These are runs of 6 systems, one row a step. Runs of the same system follow the same rule from any start.
path 1, S, 8 rows:
[[ 13   7  -7   4   0   4   6   6  -5  19   6 -12  12  21   4 -22  -1 -15]
 [  6   3 -13  -2  -3  -8   0 -13  -9  -1  -1 -10  -6  36  -5  -9  11  -5]
 [ -7   9  13 -15  -1 -12   4  -7  -7   2 -18 -11  -1  18  -5 -20  15   6]
 [ -2   7  10  -4   6   3   0  -1 -16   9  -8   5  -1  20  12 -29  -4  16]
 [ -1   1   5   2   2  -7   1  -3  -4  12   9  12  19  31   2 -22   0  -1]
 [  6   4  -2  -6  -4   4  -8  -8   4   3  -4  -5  15  29   3 -23  14 -12]
 [ -1   5   4   1  -5   1  -2 -20 -14  -8 -11 -10   3  23  -7 -27  11   5]
 [ -2  12  17   4  -1 -11  11 -10 -17   7 -13  -5  13  20  10 -24  -2   8]]
path 2, V (8 x 18):
[[  3  -5   7  37   3   0  17  18   0  19  32  25  27 -20   4  11 -36 -10]
 [ 23  -6 -30  16 -12  12  -9  -7  24 -20  14  -7  16 -15   8  44   0 -36]
 [-11 -10   1   6 -16  18 -14 -31   2 -49 -19  -7 -19 -27 -26  10  17   8]
 [-23   3  36   5   0  -2  18  10 -15   4 -16  -8  -9 -56 -11  -4 -16  29]
 [ 18   9  -8  24   8  -2  28  32  -5  19  18  15  -9 -20  18  37 -33  -5]
 [ 16 -14 -32   8  -8  21  -8   6  33 -21  19  20 -16  -7 -21  41  10 -27]
 [-15 -21  -1  -2 -10  34 -24  -9   8 -26  -4 -20 -15 -49 -33 -14   8   8]
 [-23  -6  16  23   4 -14  13  -2 -31  11  10 -22  -5 -52  -4   5 -36  28]]
path 3, F, 8 rows:
[[  2  -4   0  18  -8  27   2  -5 -11   1   7 -15   6  -3 -20 -35  -4  -8]
 [  0   8   1  21  -4 -26  21 -14 -21   8   4 -21   6   9  -5   7  -8  -7]
 [ 11  18  -6 -16   5 -16  10   4   2   0 -18  -3 -17  19  15  24  12   0]
 [ -7  -4   6 -21   7  14  -7  16   9  -1 -11  17 -24   3 -13 -17  14  15]
 [-13 -10   7   3   2   4  -6   7  -4  21  16 -10  17  -8  -9 -34 -11   3]
 [ 10   0 -18  17   1 -17   3 -10  -8  11  21  -9  18  24  13   7 -11 -15]
 [  3   5 -10 -14  -4 -12  -8 -15   8 -20 -12   3 -12  23   3  22  23  -5]
 [-13  -1  15 -18   0  14 -11  -3  -3 -11 -22   1 -14  -9  -4 -22  11  23]]
path 4, F:
[[ 12  -4   0  28  -2  20   5  15  15   4  20  17  34 -34  18  14 -30 -16]
 [ 19  -4 -20  26 -14  16   6  -5  17 -24  10   8   3 -20 -11  42   0 -31]
 [  2   3   0   3 -13  16   6  -6   3 -30 -22 -22 -25 -46 -18  26   7  -2]
 [ -6   5  13  13   5   7  16  16 -17   4  -6  -8 -23 -54   0  16 -27  23]
 [  7   0  -3   7   8  -9  15  36  13  20  22  13  -3 -34   8  41 -25  -5]
 [ 16 -13 -32  -4  -1  20 -13  21  31  -6  21   1 -12 -28  -7  37   0 -22]
 [-11 -23 -18   9  -5  20 -19  -9   4 -21  12 -20 -21 -50 -24  17  -4   6]
 [-13  -9   1  18   3 -12  -1  -5 -15  -3  10 -21  -2 -56  11  33 -30  21]]
path 5, Y (8 x 18):
[[  0   4   5   5   5 -40   6  -5   6   8  14  24  30  20  25  36  -8 -10]
 [ 17  -1  -6   9 -13  28 -13 -14  24 -39  -9  31  14  -1  13  20  11 -17]
 [-12  -7  20  25 -13  31   1 -13 -12 -19  -5  -7  10 -36 -25 -33  -7   7]
 [  0  12  11  21   0 -26  33   5 -27  28   7 -33  10 -13   3   0 -25  -2]
 [ 20  14 -16  -1   0 -23  23   6   8  -2  -2  11 -18  24   2  51  10 -19]
 [  6  -6  -4 -16  -8  40 -15   7  29 -28 -15  16 -21 -18 -21   4  24  -8]
 [-13  -9   5   5   4  27  -5  11 -19  16   6 -23 -10 -31 -13 -44 -17  21]
 [ -5   2 -10   4  13 -46  14   6 -21  39  27 -22   1  18   7  13 -18   5]]
path 6, V (8 x 18):
[[ 13   1 -26  -3   4   1  -8  -5  -2  -6   3 -15 -13   9  13  18   1  -5]
 [-16 -10   6  -9   0  -5 -11  -9   3 -15  -1  13 -13   5 -18  -1  14  12]
 [ -7   0  14  -8   6   7  -4  12  -2  11  -4  -4   7 -17  10 -20 -10  13]
 [  6   1  -8  18   4  -5   8   1  -9   8  17   8   7  12  12   6 -17  -4]
 [  4  -4  -8  -6  -4  -4 -10  -6  20 -11   4   6  10   5  -1  17  14 -17]
 [ -5   0   6  -3  -5  15  -9 -13  -5 -18 -17  -9  -8  -9  -6 -17   8  10]
 [-11   4  19  10   1 -12  15   2 -14  10  -1   2   5  -8  -5 -10 -11  11]
 [ 15   9  -7   2   4  -6   9  14   7  11   5   1   4   5  17  20  -6 -13]]
path 7, S (8 x 18):
[[ -6  -7  -5   0   6 -26 -12  -6   7  -2  12  -9  20 -32  36  48 -20   6]
 [  2  -7  -2 -13  -2   4 -13   0  31 -32  -6  36  -5 -18  12  51  12   1]
 [-10 -11  15   6 -12  33  -2   9  21 -24  -5  15  -8 -55 -29   7   2   0]
 [  4  -9  -9  34   0  16   7   9  -8   2  20 -15   4 -55   2  18 -38  -2]
 [ 11  -2 -24  16  -1 -26   9   4  10  -2  22  -1  -2 -16  10  68 -13 -17]
 [  5   1  -5 -24  -6   3   2  14  33 -22 -16   8 -34 -29 -16  51  23  -9]
 [-15 -11   7   2   2  27   0  21   0  -8  -1  -1 -40 -62 -29   8 -11  23]
 [ -8 -14 -10  21  12 -11   2  23  -4  24  38  -8   4 -49   6  31 -41   8]]
path 8, T, 8 rows:
[[ -8  -2   0 -15   3  -5 -11  -8  -4   2  -4  -1  -6  28  -8 -25  14  11]
 [-11   2   9 -12   5 -15  -7  -6  -9  13  -3 -10  14  18   8 -25   3  11]
 [  3   6   1  -3   5 -10  -3  -9  -9   6  -2   8  12  35  21 -14   1   6]
 [ -2   5  10  -8  -2 -12  -3 -14   3  -5  -8  11  16  32   1 -11  18  -4]
 [ -1   6  17  -3  -6   2  -2 -16  -7  -6 -16  -5  17  19   2 -30  11   2]
 [ -2  12  15   6   0  -9  13 -12 -20   5 -11   1   9  27   5 -25   0   7]
 [  8  18   8  -3  -1 -16  15  -5  -6   7 -12   1   9  37   8 -11  10  -8]
 [  6  10   6 -10  -5   2   3  -9  -1  -3 -17   1   0  37  -4 -25  20  -6]]
path 9, Y (8 x 18):
[[ -8  -3   8  11 -17 -25   2 -31   8 -30  -6 -11  15 -21 -13  39  13 -15]
 [ 11  17  15   4  -7  25  14   2  -4 -21 -35  -5 -12 -40  16  13  -5   9]
 [ -6   2  15  22   2   3  31  23 -12  11  10  21 -18 -21 -26   2 -19   8]
 [ 15  -1 -23   4   3  -4   9  26  15  23  26 -11   2 -10  -4  24 -10 -27]
 [ 11 -10 -38   2   0  14 -14  -8   1 -19   9 -11 -31   2 -10  21   5  -4]
 [-25 -14   3 -17   0  -2 -17  -4   0  -9  -5 -22 -19 -33 -17  -1   5  22]
 [ -6   3   4  -9  16 -12   2  16 -13  20   2  -3 -11 -19  25   8 -24  27]
 [ -3  -9 -11   4  11 -14  -2  10   9   3  24  33  -3   8   7  31 -11   3]]
path 10, U (8 x 18):
[[-13 -13  -2  -7   5 -13  -8   8   3  16  15 -12  -1 -17  -9   0  -4   5]
 [  2  -4 -18   1   7 -10  -7  -5  -6   1  11  -4  -6   8  17  16  -8   7]
 [ -8  -8  -1  -8   0  -1 -13  -7  11 -17  -1  16  -5  -2  -5  15  10   6]
 [ -4  -5   3  -6   0  16 -15  -1   3  -6  -4  -3   8 -19  13  -8  -5  10]
 [ -2  -3   2  20  -1   4   4  -5  -9  -4  10  11   6  -5   2   1 -16   7]
 [  7   2   1   6  -4  -3   5   0  13  -3   3   7  13  -6   4  18  -1 -14]
 [ 13   5  -8   0  -3  19  -1   1   5 -13 -11  -3  -7  -5   4   5   4  -5]
 [ -4  -2   7   6  -2  11   6   4  -4  -2  -2  -3  -8 -22 -15  -6  -4   4]]
path 11, T:
[[ 20  23   4   2   2  13  15   3  -9  -5 -23  14  -5  21  30  -3  -2   3]
 [ -1   6  16  -3  -4  -2  15   9  12   2  -5  26   2  24 -26 -15  19 -12]
 [  8   6   0   1  -8  13   1  -3  -5   9  -5 -31  11   7  -8 -35   6 -15]
 [ -2   5  -6  14   3 -13  10 -12 -30   5   4  -8 -16  29  -5 -12  -6  13]
 [  1  11   1 -23   4 -30   4   2   2  12 -11 -11  -2  25   7   8  16  -4]
 [  2   2   1 -22   4  16 -16   0   6  -3 -16   8  -7  21   8 -23  16   8]
 [-15  -6  14  -1   1  -6  -4  -3  -7  12   7   6  15  14 -10 -34   2   7]
 [  6   6  -5   7   1 -15   2 -12 -12  12   4 -13  23  26  20 -11  -7  -7]]
path 12, U, 8 rows:
[[  9   4 -12 -11  11 -12 -16  -2   5   6   3   4  19  11  53  23 -11   4]
 [ -2 -11  -4   5  -5  24 -17 -17   8 -36  -2  38  -9  13 -11  -1  14   5]
 [-11  -6  18  -1  -7  16 -12  -3   9   0  -4 -16  30 -37   1 -21  -4  -3]
 [ 11   9  -2  35  -1  -2  19 -12 -26  -2   5  -1   8   2  17   7 -26   1]
 [  8   9   9   1  -9  -9  16   6  20 -10  -7  23   4   3 -11  31  15 -20]
 [ 18   9  -6 -17  -3  32  -5  15  11  -4 -21 -14 -11  -9   7 -12   8  -7]
 [-11  -6   2  19  -1  12  10   3 -18   7  11  -6 -16 -13 -29 -20 -14  10]
 [ -1   1  -3   1   4 -31  12  10   1  23  17 -10  12  -4   4  23 -11 -10]]

Which system made each run below?
path 13 (2 x 18):
[[-20  -5   8  -2  -1 -35  -3 -20 -17  11   5 -39  17   0  -9 -11   1   3]
 [ 10  21   3 -14   3 -23   8  -5  -3  -4 -25   1  -3  19  33  25   8   7]]
 => Y
path 14, 2 rows:
[[ 24  -7 -40   0   2   9 -21  -6  13   3  21  -6  14  35  19   2   3 -26]
 [-15 -13  -7  -3  -9  -5 -19 -38  -3 -34  -6  -6 -14  17 -29  -1  27   7]]
 => F
path 15, 2 rows:
[[-15 -19 -28  -1   8  -6 -15  -4 -20   8  21 -39 -36 -14 -20  -4  -9  20]
 [-24  -7   1 -22  13 -47 -11   1  -3  19   9 -18   4 -13  16  25  -6  18]]
 => S
path 16, 2 rows:
[[  6  23  29  18 -15 -17  29 -16 -12   1 -19 -16  40   8   4 -13   2 -21]
 [ 23  30   4  13  -8   8  28 -13 -23 -14 -30   3 -13  38   7  -7   8  -3]]
 => T
path 17 (2 x 18):
[[ -3  -4 -13   2  14   4  -1  11 -16  16  14  -2 -23   1   5  -8 -18  22]
 [ -2  -8 -10 -13   8 -22  -6  13  14  16  20   6   2   9   3  21   2  -7]]
 => T
path 18:
[[ -3   3  11 -14  -4 -15   2   5  17  -4 -10  -2   6 -19   2  24  10  -7]
 [  9   4  -3   5   2  26   2  10  -2  -8  -8  18 -15  -9   8   0  -8   9]]
 => Y
path 19, 2 rows:
[[-11   3   7   8   0 -15   6 -18 -18 -16  -9   9 -10   0   6  16  -6  20]
 [ -1  10  20 -15   3  -5   4  14  12   2 -15  15   8 -11  16   7   3   6]]
 => F
path 20 (2 x 18):
[[-15   0  22 -18  -7 -14   2   9  11  12 -10 -32  13 -42 -15  -3   9  -5]
 [ 12  13 -12  13  11  -1  15   3 -29  10  -2  -4 -20  15  28   5 -22  18]]
 => U
path 21 (2 x 18):
[[  6  20  19  10  -6  -4  23  -8 -21  -5 -24 -16   3 -10  14  -1  -8   7]
 [  7  18  17   3   1  -4  28  17   1   5 -12  28  -9  12  -4   3   1   0]]
 => U
path 22, 2 rows:
[[  1  12  14   4 -14 -19  14 -18 -10   8 -12 -36  31  18 -11 -24  15 -24]
 [  5  27  14  -2  -6 -23  25 -15 -24   1 -30 -14  -8  37  -1 -10  15   1]]
 => U
path 23:
[[ -6   9  21  -4  -8 -10  15  -1   0   2 -14  -9   2   3 -23 -15  15  -6]
 [ 11  14   0   1   1  10  10   6 -17  11 -10 -16  -6  12   9 -22  -6   3]]
 => T
path 24:
[[ -2 -20 -30   3   1  -4 -14   0   8  -2  28   1 -18  15 -29  13   8 -10]
 [-15 -13  -8 -17   0  -9 -23 -11   2  -4   0 -36  -5 -25  -5   6   5   9]]
 => T
path 25:
[[ 24  16   4  26  -2  36  32  25  -9   9  -2  20 -12  -1  -3 -18 -20  -8]
 [ 12   0  -7  14  -5   1  22  25  15  20  21  -4   3  -4 -33   6   0 -36]]
 => U
path 26 (2 x 18):
[[ -5  -5  -9   5  10   5   5   9  -8  -7   7  36 -41  11 -12   9  -5  23]
 [ -5  -4   5 -23   1 -13  -4  21  27  22   8 -15  17 -22  -9   7   9 -19]]
 => T
path 27:
[[ -1 -12 -23   7  -7  18 -21 -28 -16 -16   4 -37 -10   4 -16 -22   6   2]
 [-22   5  19 -17   3 -38   3 -15 -20   8 -15 -34  -6  -7  -3  -4   4  21]]
 => Y
path 28, 2 rows:
[[  0  -8   1   7   5   6 -10   2  13 -13  11  50   5   2  19  23  -8   9]
 [  8 -11  -7   2  -6  35 -21   3  26 -16   6  12  21 -19   8   1   2 -14]]
 => U
path 29 (2 x 18):
[[ -2   5   0 -16   2 -12   0  11  -3  29   1 -34   6  11  -6 -26   7  -9]
 [  0  -1 -16 -11  10  -9 -14 -12 -16   2  -1 -11 -14  32  15 -11   2  18]]
 => S
path 30, 2 rows:
[[  3  18  21  -8   2 -29  19   2   8  -3 -18  34   7  26  19  24  10   0]
 [ 13  10  14 -15 -11  31  -3   7  24 -11 -26  15  15   9  -1 -23  24 -20]]
 => T
path 31, 2 rows:
[[ 24  10 -25 -13   6   6   0  18   5  26   2 -35  -2  15  14  -8   1 -21]
 [ -7 -12 -20   3   5  -8  -5  -7 -10  -4  17   3 -33  28 -30  -1   9   8]]
 => F
path 32, 2 rows:
[[  7   8  -1 -25  -1  22  -1  19   6  14 -17 -22 -15  14 -16 -44  22  -6]
 [-11  -3  -5  12   6  -9   8  -2 -30  25  19 -16  -9  28 -23 -41  -9  10]]
 => F
path 33 (2 x 18):
[[  8  13  10  14  -3  -7  23   3  -1  -1  -4  22   4  17  -2   7   1  -9]
 [ 14   8  -1  -6  -7  14   5  10  15  -1  -8  -3   3   4  -7  -1  14 -22]]
 => V
path 34, 2 rows:
[[ -5   5  16  34   4  -4  29   1 -25   1   9  38  -8  14  -9  -2 -20  16]
 [ 11  12  12 -17  -6 -14  11  17  28  13 -10  -5  25  -2   4  14  16 -31]]
 => F
path 35 (2 x 18):
[[ -5  13  15   7  -6 -28  24  -4 -21  20 -11 -51  12 -15  -4  -6  -7  -5]
 [ 21  18 -19  -2  13 -10  19  16 -11  12  -3   9 -28  30  26  23  -8   7]]
 => F
